Here are some rows, each followed by its group. Groups can overlap.
[-0.12  1.43 -1.59 -1.06 -1.63 -1.52  0.29  0.24 -0.53  1.30  1.00 -1.16  1.11 -0.73 -0.14  1.65  0.25  1.83 -1.99  1.40  0.10  0.96  2.09  0.16] 1
[ 1.19  0.01 -0.52  0.17 -0.40  0.05 -0.20  0.43  0.26  0.81  0.18 -1.04 -0.17  0.74 -0.04  0.19  1.76  0.26 -0.11 -0.19  0.13  0.06  0.32  0.37] 2
[-0.06  0.47 -0.40  0.03  0.12  0.74  1.13 -0.91  1.71 -1.13  0.61  0.92  0.82 -1.73 -0.63  0.45 -1.37 -1.41  1.32 -1.35  0.73  0.27  1.90 -0.82] 3
[-1.63  0.14 -0.51 -1.61 -0.09 -0.62 -0.54  1.48 -1.28  0.38 -0.18 -0.33  0.42 -0.50  1.12  0.33  0.54  2.20  0.40  1.08 -0.74  1.27  0.87  1.70] 4
[-0.74 -0.35 -0.49 -0.52  0.77  1.57  0.73  0.28 -1.48  0.96 -0.78 -0.74 -1.27  0.57 -0.79 -0.19 -0.36 -0.53  0.70  1.63 -0.05  0.69 -1.20 -0.32] 5
[ 0.42  1.23 -0.61  0.06 -2.21 -0.07  0.42  0.04  0.21  0.30  0.58 -0.39 -0.18 -0.60 -0.15  0.04 -0.49  1.29 -1.20  0.65  1.23  0.06  0.73 -1.13] 1
[-1.33 -0.54 -0.21 -0.68  0.25  0.42  0.36 -1.05 -0.07  1.46  0.31  0.94  0.74  0.70  0.19  1.54 -1.04 -0.74  0.45  0.14  0.72  0.87  0.81 -0.44] 6
[-0.07  0.64  0.20 -0.58 -0.27  0.64 -0.08  0.89 -1.45  0.74 -0.82 -1.45 -1.02  0.22 -0.18  0.05  0.65  1.22  0.50  1.46 -0.72  0.51 -0.73  1.24] 4
[-0.21  1.60 -1.16  0.55 -1.90  0.53  1.01 -0.71 -0.17 -0.70  0.71  0.57  0.24 -0.14 -1.02  0.57 -0.47  0.93  0.44  1.28  1.25  0.37  0.45 -0.61] 2
[ 1.70 -0.53  0.11  0.63 -0.43 -1.38 -1.21  1.43  0.94 -1.43  0.67  0.01 -0.64 -0.54  0.73 -1.86  0.47  0.29 -0.08 -0.40 -0.17 -0.97  0.03  1.32] 7
[-0.70 -1.00  1.28  0.06  2.60  1.12 -0.17  0.62 -0.88  0.60 -0.65 -0.04 -1.01  0.90  0.60 -0.80  1.14 -1.69  1.59 -0.61 -1.17 -0.40 -1.07  0.59] 5
[-0.37  0.13  1.46 -0.30  0.97  1.00  0.49  0.18 -2.19  1.15 -0.92 -0.72 -0.60  1.07  0.31 -0.29  0.99 -0.64  1.12  0.67 -1.66 -0.24 -1.54  0.28] 5
[ 0.13  0.09  0.39  0.15  0.06 -0.04 -0.31  0.02  0.12 -0.42  0.55 -0.16  0.54 -0.19  0.48  0.22  0.49  0.51  0.56 -0.18 -0.20  0.14  0.83 -0.28] 2
[ 0.52 -0.64  0.22 -0.27 -0.62 -0.05 -0.80  0.42 -1.52  0.38 -0.83 -1.54 -0.02  0.64  0.91 -0.50  0.37  1.39 -0.08  1.12 -1.16  0.08 -0.15  1.44] 4
[ 0.94 -0.02 -0.22  0.52 -0.95 -0.58 -0.28 -0.10  1.55 -0.64  0.78  0.59  0.73 -0.55 -0.11 -0.29  0.86  0.22 -0.20 -0.61  1.70  0.34  0.35  0.19] 1
[-0.52  1.28 -1.69 -0.97 -1.97 -1.60  0.48  0.34  0.25 -0.16  1.21  0.65  2.23 -2.54 -0.82  0.74 -0.23  2.10 -0.66  1.23  1.23  1.91  1.44  0.44] 1
[-0.46  0.09  0.45  0.19  0.83  1.43 -0.40  0.93  0.02 -0.50 -1.49  0.50  0.18 -0.74 -0.25 -0.14  1.23 -0.58  0.88 -0.81 -1.73  0.01  0.98  0.66] 5
[-0.82  0.50 -0.03  0.47  0.45  0.36  1.26 -1.94  1.87 -1.65  0.60  1.57  0.49 -1.75 -1.33 -0.03 -0.90 -1.60  0.55 -1.86  0.99  0.15  0.64 -1.15] 3
[ 2.54 -1.00  1.33  1.83  0.50 -0.52 -2.22  0.22  1.11 -1.17 -0.73 -1.12 -2.39  1.66  1.06 -2.18  0.93 -1.17 -0.45 -1.22 -0.39 -1.39 -1.55  0.11] 7
[-0.59  0.75  1.02 -0.29  1.73  1.46  0.12  0.15 -0.78 -0.36 -0.81  1.13 -0.48  0.42  0.56 -0.11 -1.09 -0.45  0.55  0.22 -0.62  0.18 -0.24  0.19] 5
[-1.82  0.52  0.14 -1.33  0.34  0.48  0.95 -0.81 -0.27 -0.07  0.01  1.70  0.84 -1.13 -0.05  0.92 -1.15 -0.30  0.46 -1.06  0.01  0.23  0.24 -0.10] 6
[-0.45 -0.27  0.36 -0.36 -0.17 -0.74 -0.45 -0.69  0.51  0.25  0.47 -0.09  0.42 -0.05  0.82 -0.01  0.17  0.04 -0.93  0.62 -0.71  0.23  0.44 -0.20] 2
[ 1.94 -0.50  0.02  1.76 -0.92 -0.74 -0.99  0.71  0.57 -0.93 -0.32 -1.20 -1.05  0.19 -0.24 -1.92  0.13  0.61 -0.77  0.53  0.70 -0.23 -0.40  0.00] 7
[-1.01  0.38  0.50 -0.27  0.35  1.05  0.34 -0.64  0.22  0.49 -0.44 -0.50 -0.29  0.08 -0.15  1.49  0.44 -0.13  0.49 -1.09 -0.14  0.00 -0.56 -0.20] 6
[ 0.26 -0.41  0.26 -0.48 -0.08  0.29 -0.15  0.98 -1.33  0.84 -0.34 -0.76 -1.82  1.34 -0.12 -0.41 -0.34  1.16  0.21  1.35 -0.60 -0.32 -1.34 -0.01] 4
[ 1.10  0.07 -0.02  2.14  0.61 -0.47 -1.44  0.26  1.77 -1.57 -0.48  0.35 -1.75  0.08  0.97 -2.38  0.52 -0.92 -0.03 -1.17  0.20 -0.89 -0.01  1.12] 7
[ 0.58 -0.85 -0.28 -0.04 -0.60  0.06 -0.16  0.04 -0.08  0.07  0.82  0.51 -0.39  0.58  0.04 -0.50 -0.43  0.65 -1.83 -0.16  0.51 -0.06 -0.95  0.70] 1
[ 0.30 -0.58 -0.62  0.32 -1.01 -0.16  0.54 -0.47 -0.32  0.75 -0.17  0.24 -0.32  1.53  0.04  0.51 -0.48  0.88 -1.00  0.77  0.38  0.13 -1.01 -0.70] 2
[-0.83 -0.54  1.39  0.37  2.27  1.17 -0.65  0.72 -0.64  0.03 -0.52 -0.28 -0.84  0.45  0.92 -0.61  0.35 -0.79  1.18 -1.30 -1.43 -0.25 -1.88  0.36] 5
[-0.54  1.49 -1.05 -1.22 -1.15 -1.10  0.85 -0.35 -0.58 -0.94  0.81  0.18  1.24 -1.75 -0.51  0.67 -1.66  1.59 -0.87  0.95  1.30  1.42  0.58  0.25] 2
[ 2.02  0.11  0.44  1.58 -1.02 -0.24 -1.57 -0.28  0.05 -0.68 -0.01 -1.45 -1.48  1.03 -0.94 -1.07  0.19 -0.11 -0.46  0.37  1.05 -1.15 -0.98 -1.21] 7
[-0.07 -1.00  0.25 -0.71 -0.74 -1.08  0.14 -0.40 -0.33 -0.46  0.68  0.64 -0.15 -0.11  0.21 -0.64 -0.13  0.60 -1.12  0.54  0.65  0.06 -0.91  0.30] 1
[-0.58  0.80  0.38  0.09  0.77  1.36  0.57  0.76 -1.25  0.82 -0.24 -0.34 -1.38  0.81 -1.42  0.56 -0.41  0.17 -0.05  1.44 -0.44  0.08 -0.59 -0.34] 5
[ 1.29 -1.11  0.58  1.38  0.21 -1.64 -1.70  0.25  1.06 -0.43  0.27 -1.26 -1.03  0.80  1.76 -1.88  0.15  0.08 -0.36 -0.87 -0.60 -0.75  0.40  0.57] 7
[ 0.67 -0.66 -0.60  0.27 -0.35 -1.27 -0.11  0.10  0.94 -0.11  0.65 -0.28  0.99 -0.65  0.58  0.19  0.68  1.03 -1.78 -0.50  0.12  0.28  0.08  0.62] 1
[ 2.04 -2.17  1.59  1.96  1.10 -0.43 -2.06  0.20  0.61 -0.48 -0.56 -1.51 -2.63  0.76  0.48 -2.34  1.43 -0.47 -0.73 -1.11 -0.80 -1.36 -0.67  0.08] 7
[-0.99 -0.46  0.69 -0.59  2.28  0.78  0.33  0.83 -1.07 -0.56 -0.81  0.75  0.16 -0.32  0.26 -1.05 -0.28 -0.63  1.28 -0.10 -1.16 -0.46  0.22  0.84] 5
[ 1.82 -0.92  0.58  1.88  0.06 -1.37 -2.22  1.18  1.09 -1.49 -0.30 -1.11 -0.39 -0.36  0.28 -2.13  1.24 -0.02 -0.01 -0.42  0.00 -0.09  0.38  1.04] 7
[-0.89 -0.82  1.18 -0.74  1.47  1.51 -0.09  0.06 -1.32  0.14 -1.44  0.79 -0.33  0.54  0.49 -0.81  0.12 -0.23  0.79 -0.08 -1.23 -0.03 -1.55  0.81] 5
[ 0.17  0.64 -0.62  0.22 -0.14  0.80  0.44 -0.82 -0.23  2.39 -0.68 -0.97 -0.15  1.00 -1.44  1.47  0.49 -0.47 -1.02  0.40  0.62 -0.01 -0.43 -2.17] 3
[-0.45  0.65  0.36  0.54 -0.10  0.73  0.73 -1.39  0.82 -0.40  0.54  1.70  0.18 -0.48 -1.38  1.35 -1.33 -0.57  0.41 -0.75  0.54 -0.45 -0.23 -0.88] 3
[ 0.73  1.29 -1.28  0.40 -2.28 -0.96  0.33 -0.15  0.38  0.01  1.13 -0.41 -0.03 -1.04 -1.93  0.99 -0.81  1.32 -0.90  1.97  1.48  0.06  0.07 -0.34] 1
[-0.92  1.12 -0.32 -0.38 -0.13  0.20  1.31 -0.89  1.17 -0.86  1.01  1.58  1.51 -2.10 -0.70  1.00 -1.07 -1.57  0.94 -1.41  0.45  0.67  0.25 -1.65] 3
[-0.22 -2.88  2.50  0.09  1.78  1.56 -2.04  0.49 -2.13  1.03 -0.82 -1.63 -3.31  2.97  2.27 -0.90  1.25  0.45  0.58 -0.32 -2.25 -0.53 -4.13  0.50] 4
[-0.02 -0.52 -0.23 -0.04  0.53 -0.01 -0.94  0.76 -0.18 -1.39 -0.61 -0.11 -0.22 -0.88  0.58 -0.57  0.59  0.43  0.67 -0.10 -1.20  0.28 -1.15  2.02] 4
[-0.53 -0.49  0.78  0.00  0.29  1.60 -0.20 -0.05 -1.59  1.74 -1.08 -0.75 -0.45  0.96  0.48  0.90  0.15  0.13  0.61  0.24 -0.95 -1.25 -0.20  0.08] 5
[ 0.85 -1.22  1.20  0.37  1.01 -0.19 -1.58  1.46 -0.30  0.92 -1.00 -1.84 -1.14  0.99  1.56 -0.50  2.40  0.39  0.70 -0.61 -1.29 -0.45 -0.89  0.63] 4
[-0.54  1.42  0.11  0.12 -1.44  0.53  0.30 -0.07  0.32  0.33  0.44  0.00  0.24  0.25 -1.10  0.69 -0.09  0.70 -0.55  1.19  1.01  0.08 -0.20  0.02] 2
[-1.31 -0.94  0.80 -0.63  2.13  1.34 -0.19  0.19 -1.93  0.24 -0.85  0.03 -1.03  1.07  1.30 -1.02 -0.54 -0.70  1.21  0.81 -1.76 -0.05 -1.64  0.69] 5
[-0.48  0.74  0.02 -0.20  0.05  0.03  1.03 -1.86  1.75 -0.15  0.07  1.22  1.70 -0.84 -0.50  1.21 -0.52 -1.62  0.03 -0.63  1.21  0.53  1.24 -0.95] 3
[-0.29  0.32  0.18 -0.35  1.19  1.57  1.05 -0.05 -1.29  0.88 -0.24  0.27 -0.62  1.22 -1.00  0.17 -0.89 -0.66  0.99  1.33 -0.43 -0.72 -0.85  0.19] 5
[ 0.32  0.65 -0.10 -0.22 -1.12  0.63  0.11  0.36 -0.01  0.45  0.27 -0.35 -0.38  0.02 -1.00  0.55 -0.04  0.76 -0.39  1.26  0.82  0.21 -0.56  0.16] 2
[ 0.47  0.07 -0.25  0.41 -1.35 -1.62 -0.15  1.03  1.14 -0.94  1.50 -0.29  1.70 -1.74  0.42  0.40  0.52  0.44 -1.24 -0.74  0.67  0.42  2.42 -0.27] 1
[-0.54  0.29 -0.72 -0.48 -0.07 -0.85 -0.60  2.49 -0.65 -0.60 -0.12  0.70  0.72 -2.02  0.87  0.23  0.87  1.75  0.72  0.22 -1.29  0.61  1.21  2.24] 4
[-0.76 -0.37 -0.56 -0.62  0.28 -0.27 -0.85  1.91 -0.93 -0.28  0.36 -0.50 -0.31 -0.99  1.49 -0.79  1.01  1.82  0.83  0.63 -1.65  0.90 -0.59  0.96] 4
[-1.65  0.26  0.65 -0.98 -0.07  1.40  1.49 -0.65 -1.11  0.35 -0.10  0.60  0.30  0.34  0.18  0.75 -1.35  0.20 -0.61  0.27 -0.20  0.02 -0.72 -0.60] 6
[ 0.44 -2.09  0.80  0.10  0.40  0.10 -0.81  0.87 -1.37  1.27 -1.12 -1.01 -0.61  1.30  1.78 -0.02  1.70  0.69  0.08 -0.46 -1.75 -0.03 -0.31  0.66] 4
[ 0.01 -1.19  1.36  0.43  2.31  1.51 -0.65  0.30 -0.51  1.04 -1.55 -0.06 -1.54  1.06  0.94 -0.66  0.19 -1.44  1.34 -1.62 -1.43 -1.82 -1.71 -0.62] 5
[-0.73  1.51 -0.30  0.56 -0.01  0.50  1.07 -1.35  1.85 -1.53  0.41  1.19  1.59 -2.30 -1.53  0.75 -0.05 -1.73  1.07 -0.92  1.30 -0.22  1.14 -0.87] 3
[-0.59 -0.15 -0.13 -0.34  0.86  1.07  1.48 -0.55  0.53  0.13  0.62  0.56  0.36  0.08 -0.35  0.28 -0.46 -0.75  0.68 -0.97  0.29  0.37 -0.20 -0.86] 6
[ 0.67 -0.19 -0.27  0.18 -0.79 -0.34 -0.81  0.55  0.57  0.24  0.95 -0.24 -0.11  0.60 -0.12  0.21  0.01  0.42 -0.28 -0.51 -0.15  0.51 -0.20  0.00] 1
[-1.23 -1.31  0.94 -1.08  1.76  0.62  0.02  0.88 -0.86 -0.42 -1.15  0.91 -0.67  0.00  0.70 -0.53  0.13  0.26  1.08  0.06 -1.60  0.02 -0.70  1.05] 5
[ 1.03  0.08  0.71  0.33  0.77  0.08 -1.02  1.81  0.09 -0.29 -0.64  0.42  0.50  1.05  0.53 -0.93  1.67  0.47 -0.02 -0.60 -1.23 -0.32  0.36  1.60] 4
[-0.25  0.69 -0.48 -0.09 -0.55 -0.78  0.21  1.09 -0.47  1.00  0.36 -1.52 -0.07  0.82 -0.64  0.39  0.61  0.70 -0.46  0.95 -0.02  0.03 -0.40 -0.10] 2
[ 0.33  0.78  0.37  0.35 -0.28 -0.33 -0.13  0.03  1.10 -0.96  0.16  0.78  0.25  0.14  0.32  0.38  0.52 -0.60 -0.17 -1.14  1.08 -0.48  0.37 -0.12] 2
[-0.64  0.25  0.76 -0.97  1.02  1.13 -0.30  1.38 -1.67  1.60 -1.24 -0.29 -0.54  0.41  0.60 -1.08  0.09  0.04  0.61  0.30 -1.69  0.34 -0.46  1.09] 5
[ 0.56 -1.58  1.18  0.25  1.73  0.37 -1.80  1.06 -0.92  0.72 -1.69 -1.07 -1.70  1.84  1.48 -1.12  2.01  0.32 -0.58 -0.91 -1.71 -0.72 -1.50  0.63] 4
[-0.74  1.28 -1.16  0.48 -0.09  0.80  1.05 -1.20  1.74 -1.47  0.16  2.38  1.02 -0.76 -1.13  0.65 -1.15 -2.37  0.91 -1.42  0.79 -0.73  0.42 -1.23] 3
[ 0.64  1.32 -0.72  0.06 -1.75 -1.21  0.30  0.78  0.33 -0.02  0.75  0.39  0.83 -1.23 -0.73  0.55 -0.40  1.33 -1.83  0.55  1.13  1.27  0.49 -0.50] 1
[ 0.29  0.85  0.27 -0.28 -0.42  1.42  1.61 -1.95  0.13 -0.22  0.39  0.68 -0.53  1.00 -1.85  1.11 -2.70 -1.04  0.52 -0.14  1.03 -0.59 -2.09 -2.62] 3
[-0.84  0.02 -0.65 -1.81 -1.96 -1.91  0.60 -0.67  0.04  0.46  0.72 -0.14  1.83 -0.93  0.27  0.93 -0.77  2.14 -0.81  0.73  0.98  1.07  0.85 -0.43] 1
[-0.68  0.43 -0.47 -1.10 -1.84 -1.51  0.78 -0.46  0.11 -0.33  1.79  0.64  1.12 -1.21  0.37  0.50 -0.29  1.64 -1.27  0.56  1.10  0.88  1.07  0.60] 1
[ 1.45  0.36 -0.59  0.65 -1.06 -1.03  0.05  0.47  0.48 -0.22  0.00 -1.05  0.50 -1.26  0.23 -0.21  1.25 -0.11 -1.16 -0.08 -0.19  0.60  0.50  0.01] 1
[ 0.11  0.31 -1.35 -0.17 -0.08  0.17 -0.88  1.74 -0.74  0.74 -0.94 -1.14 -0.34 -0.41 -0.14 -0.14  1.27  1.36 -0.49  1.55 -0.36  0.06  0.76  1.11] 4
[-0.88  0.56 -0.41 -0.60  0.58  0.32  0.80 -2.46  1.01 -1.09  0.95  1.34  1.64 -0.55 -0.48  0.22 -1.01 -1.29 -0.24 -1.36  0.63 -0.34  1.20 -1.68] 3
[-0.30 -0.22  0.87 -0.24  0.66  1.22  0.50  0.77 -1.20  0.51 -1.09 -1.33 -0.56  0.17  0.05  0.29 -0.08 -0.26  0.65  1.14 -1.51  0.03 -0.34  0.42] 5
[ 1.60 -0.24 -0.25  1.05 -0.20 -1.16 -1.12  1.28  0.52 -1.59  0.14 -0.04 -0.20 -1.29  0.73 -1.64  0.99  0.11 -0.42  0.27 -0.11 -0.58  0.65  1.47] 7
[-0.92 -0.24 -0.39 -0.39  0.52  0.38  1.15 -0.81  0.19  1.33  0.37  0.24  0.43  0.35 -0.77  1.57 -0.51 -0.72  0.86 -0.19  0.30 -0.07  0.21 -0.91] 6
[ 0.22 -0.43  0.09  0.41  0.19 -0.07 -0.06  0.20  0.69 -1.49  0.91  1.53  0.20 -1.07  0.40 -0.80 -0.78 -0.55  0.48 -0.67  0.60  0.42 -0.64  0.24] 2
[ 0.27  0.07  0.03  0.46  0.76  1.06  1.01 -0.45  0.90  1.04  0.06  1.12  0.44  0.22  0.40  1.04 -0.36 -1.08  1.84 -0.75  1.21 -0.44  0.42 -0.53] 6
[ 0.45  1.10 -0.47 -0.82 -0.90 -1.16 -0.54  0.77  0.95 -0.68  1.27 -0.72  0.92 -1.12  0.73  0.13  0.74  0.54  0.53 -0.04  0.74  0.68  1.49  0.83] 1
[ 0.02  0.53 -0.09 -0.10 -0.30 -0.15 -0.02 -0.26  1.46 -1.55  0.99  1.84  0.07 -0.57 -0.27  0.25 -0.08  0.00  0.42 -0.62  1.05 -0.57 -0.38 -0.70] 2
[ 0.05 -0.58  0.21  0.34  0.93  0.32 -0.97  1.06 -0.77 -0.34 -1.02 -0.05 -1.00  0.44  1.34 -1.30  1.13  1.13  0.41 -0.57 -1.66  0.83  0.23  1.97] 4
[-0.25 -0.97  2.06 -0.01  2.24  2.10  0.01  0.37 -0.67  0.26 -1.80 -0.79 -1.67  1.29  0.67 -0.03  1.32 -1.93  0.65 -1.19 -0.99  0.32 -0.84 -0.25] 5
[ 1.32 -1.87  0.80 -0.28  0.97  0.82 -1.19  0.91 -0.81  0.28 -0.26 -0.75 -1.43  0.79  0.91 -0.88  1.26 -0.17  0.26 -0.24 -1.54 -0.27 -1.27  0.95] 4
[-1.07  0.21 -0.77 -1.64 -1.61 -1.24  0.80  0.13 -0.26 -0.36  0.41 -0.16  0.19 -0.58 -0.31  1.24 -1.03  1.27 -0.41  1.63  0.76  1.72  0.87 -0.13] 2
[ 1.05 -0.30 -1.11  0.51 -1.33 -1.63 -0.62  0.42  0.09 -0.79  0.38 -0.68  0.01 -1.36  0.40 -1.59  0.12  0.71 -0.57  0.70  0.13  0.01  0.86  1.09] 7
[ 1.52 -0.89 -0.37  1.54 -0.47 -1.57 -1.50  0.28  0.67 -0.74 -0.05 -0.56 -0.19  0.33  1.74 -2.10  1.38  0.19 -0.60 -0.67 -0.14 -0.08  0.37 -0.27] 7
[ 2.21 -0.71  0.61  1.56 -0.89 -0.68 -1.70 -0.26 -0.66  1.12 -0.17 -2.24 -2.22  1.66 -0.47 -1.69  0.71  0.52 -0.92  0.91 -0.21 -1.04 -1.82  0.14] 7
[-0.33 -1.66  0.69 -0.57  0.87 -0.39 -0.87  0.45 -0.76 -0.32 -0.22 -1.10 -0.74  0.33  1.65 -0.26  0.25  0.85 -0.05 -0.09 -1.09 -0.68 -0.46  1.16] 4
Which 3 other groups have their centres nearest to the centre of group 1, nearest first?
2 6 3
Which 4 groups are nearest to each row below, nearest first, going by the average distance to the group's rows?
[ 0.32 -0.18 -0.25  0.16 -0.28 -1.00 -0.42  0.13  1.11 -1.10  0.67  0.50  1.11 -1.44  0.37 -0.17  0.19  1.14 -0.32 -0.59  0.46  0.25  0.10  0.57] >> 1 2 6 7
Which 5 groups are nearest to each row below, nearest first, going by the distance to the group's nearest row?
[ 0.63 -0.21 -0.50  0.00 -0.73 -1.53  0.15 -0.26  0.24  0.01  1.25 -0.15  0.92 -0.50  0.49  0.35 -0.17  0.04 -1.69 -0.23  0.77  0.88  0.15  0.17] >> 1 2 7 6 3
Group 2 spreads out most along one direction. Which 3 other groups' directions of most spread are closest to that one, closest first?
5 1 4
Which 4 groups are nearest to each row below, nearest first, going by the distance to the group's nearest row?
[-0.15  3.07 -1.23 -0.77 -1.42  1.56  1.97 -1.33  0.78 -0.55  0.05  0.86  1.49 -2.21 -2.23  1.53 -2.01 -1.44 -0.06  0.92  2.33  0.33  1.02 -1.70] >> 3 2 1 6
[ 0.92 -1.10 -0.83 -0.19 -0.65 -0.22  0.06  0.73 -0.75  1.21  0.71 -2.30  0.09  0.83 -0.43  0.51  0.58  0.93 -1.42  1.19 -0.02  0.28 -0.72 -0.07] >> 2 1 4 3
Group 5 spreads out most along one direction. Which 3 other groups' directions of most spread are closest to that one, closest first?
2 1 4
Which 4 groups are nearest to each row below, nearest first, going by the distance to the centre of the group?
[ 0.06  0.20  0.49 -0.10  0.23  0.29  0.54 -2.02  0.71  0.34 -0.25  0.43  0.37 -0.05 -0.13  1.15 -1.19 -2.00  0.77 -1.72  0.21 -0.28  0.69 -2.17] >> 3 6 2 5
[-0.56 -0.90  1.32 -0.31  2.08  1.29 -0.12  0.36 -1.01  1.28 -1.38 -0.35 -0.87  0.63  1.23 -0.67  1.34 -1.56  0.97 -0.71 -1.95 -0.79 -0.29  0.32] >> 5 4 6 7
[ 0.68  0.27 -0.14  0.01 -0.84 -0.76  0.42  0.22 -0.09  1.00  0.09  0.13  1.01  0.52 -1.08  0.63 -0.26  0.58 -0.29  0.69  0.58  0.43  0.45  0.20] >> 2 1 6 3
Which 3 other groups have their centres nearest to the centre of group 5, nearest first?
4 6 2
Which 3 other groups have their centres nearest to the centre of group 4, nearest first?
5 7 2
Which 3 other groups have their centres nearest to the centre of group 2, nearest first?
1 6 3
Which 5 groups are nearest to each row below, nearest first, going by the distance to the centre of the group?
[-1.30  0.91 -0.42 -1.29 -0.96 -0.03  1.93 -1.85 -0.33 -0.04  0.75  0.88  1.00 -0.44 -1.19  1.27 -2.11 -0.19  0.88  1.03  0.38  0.41  0.50 -1.69] >> 3 6 2 1 5
[ 1.88 -0.01  0.45  1.87 -0.58 -0.87 -1.44  0.80  2.36 -3.13 -0.07  0.31  0.17 -0.72 -0.60 -2.31  1.41 -0.77  0.06 -1.40  0.48 -1.65  0.37  0.21] >> 7 2 1 3 4
[-1.28  0.60 -1.55 -1.47 -1.96 -2.11  0.74  0.07  0.51 -0.38  0.72  1.79  1.78 -2.58 -0.20  0.97 -0.70  1.38 -1.08  0.94  1.04  1.28  2.46  0.18] >> 1 2 3 6 4
[ 0.04 -1.41 -0.35  0.26 -0.22 -0.02 -0.29 -0.14  0.55 -0.18 -0.37  0.08  0.62 -0.08  0.18 -0.15  0.54  0.38 -0.68 -0.78 -0.53 -0.21  0.69  0.61] >> 2 1 4 6 7
Which 5 groups are nearest to each row below, nearest first, going by the average distance to the group's rows?
[ 1.45  0.08 -0.16  1.26 -0.94 -1.48 -0.26  0.11  1.58 -2.46 -0.34  0.05 -0.48 -1.31 -0.61 -1.44  0.00  1.29 -1.27  0.17  0.56 -0.57 -0.16  0.53] >> 7 1 2 4 3
[ 0.44  0.88 -1.11  0.33 -1.69 -0.99  0.31  0.30  1.76 -2.75  0.92  0.92  2.45 -2.84 -0.08 -0.64 -0.62  1.10 -0.45 -0.71  0.50  0.88  1.18  0.95] >> 1 2 3 6 7
[-0.61 -1.02  0.40 -1.05 -0.14 -0.38 -0.89  1.18 -2.37  1.26 -0.33 -0.15 -0.22  0.24  1.18 -0.32  0.19  1.82 -0.33  1.67 -0.39  0.89  0.06  1.45] >> 4 5 2 1 6
[-1.32  0.00 -0.11  0.17  0.84  1.42  0.70 -0.77 -0.80 -0.86 -0.92  1.84 -0.03 -0.64 -0.66 -0.70 -0.84 -0.98  0.69  0.23 -0.87 -0.42 -0.98 -0.91] >> 6 5 3 2 4
[-0.32  0.58 -1.29  0.08 -0.85 -1.45  0.24  0.43  1.27 -0.61  0.59  0.39  1.84 -2.77  0.49  0.19 -0.15  0.20 -2.04 -1.56  0.80  1.15  1.44  0.09] >> 1 2 3 6 7
[-1.90  0.19 -1.06 -2.17 -0.49  0.36  1.51 -1.56 -1.39  1.05 -0.11  1.89  0.41 -0.20 -0.45  1.72 -1.52  0.40  0.49  0.92  0.00  0.75 -0.32 -1.20] >> 6 2 3 1 5
[-0.29  0.24  0.01 -0.17  0.54  1.83  0.29  0.72 -1.09  1.08 -0.43  0.57 -0.95 -0.02 -1.14  0.69 -0.54 -0.60  0.17  1.05  0.21 -0.33 -0.86  0.23] >> 5 6 2 4 3
[ 0.69 -0.08  0.22  0.79 -0.85 -0.63 -0.65 -0.20  0.54  0.00  0.89 -0.96  0.35  0.26  0.09 -0.42  0.74  0.37 -0.75 -1.17  0.72 -0.14  0.05  0.48] >> 2 1 7 6 4
[ 1.76 -0.14 -0.79  0.84 -1.32 -1.44 -1.09  0.93  0.81 -0.39 -1.03 -1.20 -0.39 -0.60 -0.47 -1.16  1.20  0.33 -0.77  0.06 -0.41  0.45  1.92  0.06] >> 7 1 2 4 6
[-0.05 -1.21  0.76  0.45  2.33  1.73 -0.29  0.21 -0.89 -0.22 -1.04 -0.33 -1.06  2.10  0.52 -0.20  0.74 -1.56  1.24 -0.87 -1.39 -1.72 -0.22 -0.07] >> 5 4 6 7 2
